Rotation paths and how fast each direction turns (degrees per step)
Each turn is a multiple of 5 degrees from 10 to 175, or 0.
Each row of a path follows its step; steps can be skipped.
path 1
step 0: [ 0.87  1.88 -1.91  0.08 -1.51  0.26  1.35 -3.51 -0.91 -0.51 -1.82 -2.09
 -0.04 -1.53 -1.07  0.88  2.26  3.60  1.05  0.79  0.31  0.90  0.91 -1.70
  0.03 -0.46  0.92  1.21  1.21  0.38 -3.61  2.01 -1.79  3.04 -1.16]
step 1: [ 0.81  1.28 -0.16 -1.24  2.76 -0.08  0.63  0.96  0.68  2.64  1.24  0.35
 -1.17 -1.66 -2.72 -1.95  0.57 -0.40 -3.25 -1.75  1.92 -0.43 -2.52 -2.30
  0.94 -1.90  0.61 -2.20  1.67  0.56 -0.61 -0.64  1.85  1.08  3.05]
step 2: [-1.74 -0.90  0.87  1.83  1.21 -1.44 -0.58 -2.74 -1.21  0.38  2.88  0.41
  0.27 -1.69 -0.47  0.74  4.51  1.22  0.48 -1.14  1.04  3.39  0.73  1.80
  0.97 -0.45 -1.47  2.19  0.07 -2.47  1.61 -1.21  1.53 -1.06 -1.32]
step 3: [-0.63 -0.07 -2.82 -3.34  0.50  1.19 -0.79  2.41  3.35  1.63 -0.15  0.29
  0.34 -0.08 -0.43  2.99  1.66  0.37 -0.55  1.33 -0.72  0.31 -3.45  0.58
 -0.71 -1.11 -0.91  3.04 -0.60  2.25  2.53 -0.17 -2.25 -0.44  0.52]
step 4: [-0.93 -0.34  0.55  0.55 -1.95  1.58  0.86 -0.97 -1.71  1.44  0.72 -2.07
  2.24 -1.18  3.95  0.38 -1.20 -2.05 -1.79 -1.19  1.53 -2.25 -0.45 -2.46
  1.00 -0.73  0.58  2.99 -2.11 -2.50  0.29 -1.09  0.77 -2.49  0.20]
step 5: [ 3.28 -0.11 -2.29 -0.69  1.01  4.01  0.47 -0.14 -2.14 -0.54  1.32 -0.42
  0.45 -1.52  0.08 -1.77 -0.91 -1.06  3.00  2.20 -0.78  1.24 -0.08  0.20
  0.43  0.54  1.28  0.34  1.16 -0.15  2.29 -1.45 -2.28  3.01 -2.42]
step 6: [-1.48 -1.94 -2.50  2.19 -0.64 -0.11 -0.99 -1.32 -2.28  0.31 -3.84 -0.42
 -3.68  0.76  1.34  0.17 -0.48 -0.96 -2.03 -0.19  2.17 -0.07 -2.70 -1.52
 -0.22  1.28 -0.81 -1.21  2.27 -0.97  0.23  0.06 -1.18  1.68  2.58]
step 9: [ 0.91  2.28  2.09 -2.91  0.70 -1.68  0.70 -1.93 -0.34 -0.34  0.36  1.01
  0.56 -1.77  1.86  3.14  0.64  3.14 -2.84 -0.19 -0.20 -0.37 -1.12 -2.12
  1.13  0.12  0.04 -1.86 -2.39 -2.31  3.15  0.94 -0.45  0.50 -0.23]
step 10: [ 1.31  0.16  1.39 -1.91  1.58  0.51 -1.09  1.00 -1.57  0.47  1.96  0.09
  2.57  0.09  1.79 -3.15  0.67  0.83 -0.35  1.36  4.19 -1.01 -1.21  2.33
 -2.37 -1.27 -1.02  2.01  3.23  0.38  0.53  0.90 -1.20 -1.77 -0.87]
Speeds:
[-0.07 -0.56  0.24  0.60  1.02  0.96  0.34  0.25  0.84 -0.61  0.30 -0.86
  0.11  0.05  0.53 -0.18 -0.53  0.35  0.01 -0.19  0.59  0.16 -1.17  0.17
 -0.07  0.01 -0.81 -0.67  0.17  0.93 -0.47 -0.28 -0.06 -0.48  0.51] : 160
[ 0.40  1.45  0.56 -0.57  0.88 -0.06  0.17  0.32  0.03  0.56  0.72  0.10
 -0.85  0.56  0.38  0.07  0.97  0.79 -0.30 -0.40  0.24  0.04  0.10  0.56
  0.68 -0.33 -0.59  0.73 -0.08 -0.16 -0.54  0.44  0.04 -0.32  0.20] : 45
[ 0.34  0.67 -1.23 -0.65 -0.25  0.38 -1.04  0.60 -0.02 -0.46  0.39  0.46
 -0.12  0.11 -0.20 -0.42  0.09 -0.90  0.10 -0.11  0.10 -0.10 -0.82  0.61
 -1.25 -1.02  0.02 -0.36 -0.07  0.03 -0.44  0.40  0.37  0.12  0.25] : 155
[ 0.44 -0.38  0.60 -0.15 -0.15 -1.10 -0.12 -0.02 -0.37 -0.47  0.06  0.45
  0.45 -0.13 -0.47 -0.26  0.55  1.36 -0.84 -0.56  0.01  0.66 -0.48 -0.44
 -0.54 -0.72  0.82 -0.56 -0.03  0.56 -0.73 -0.41 -0.48 -0.09 -0.19] : 45
[ 0.39 -0.10  0.82 -0.60 -0.18 -1.21 -0.11 -0.66 -0.62  0.28  0.55  0.09
 -0.13  0.53  0.65  0.11 -1.37  0.13  0.83  0.26  0.19  0.12 -0.38  0.22
 -0.49  0.25 -0.36 -0.12 -0.10  0.73  0.33  0.92  0.28  0.59  0.48] : 25
[-0.37  0.81  0.75  0.15  0.04  1.22  0.32 -0.41 -1.19 -0.39  0.77  0.22
 -0.32  0.29 -0.47  0.53  0.02  0.03 -0.08  0.45 -0.50 -0.24 -0.48 -0.46
  0.22 -0.22  0.82 -0.66  0.44  0.42  0.50 -0.41  1.06  0.07 -0.10] : 95
[-0.14 -0.65 -0.09 -0.26 -0.06  0.44  0.36  0.33 -0.20  0.06 -0.46  0.04
 -1.08  0.14 -0.05 -0.79 -0.15 -0.03  0.53  0.23  1.11  1.07  0.54 -0.62
  0.68 -0.58  0.54 -0.33  0.77 -0.31 -0.82  0.58  0.37  0.79  0.21] : 65
[ 0.09  0.76  0.40 -0.16 -0.68 -0.51  0.97  0.28  0.29 -0.52 -0.34 -0.21
  0.80  0.13  0.92 -0.61  1.07 -0.55  0.58 -0.15  0.54  0.42 -0.15  0.63
 -0.11  0.48  0.37 -0.09  0.20  0.12  0.34 -1.03  0.72  0.52  0.35] : 135
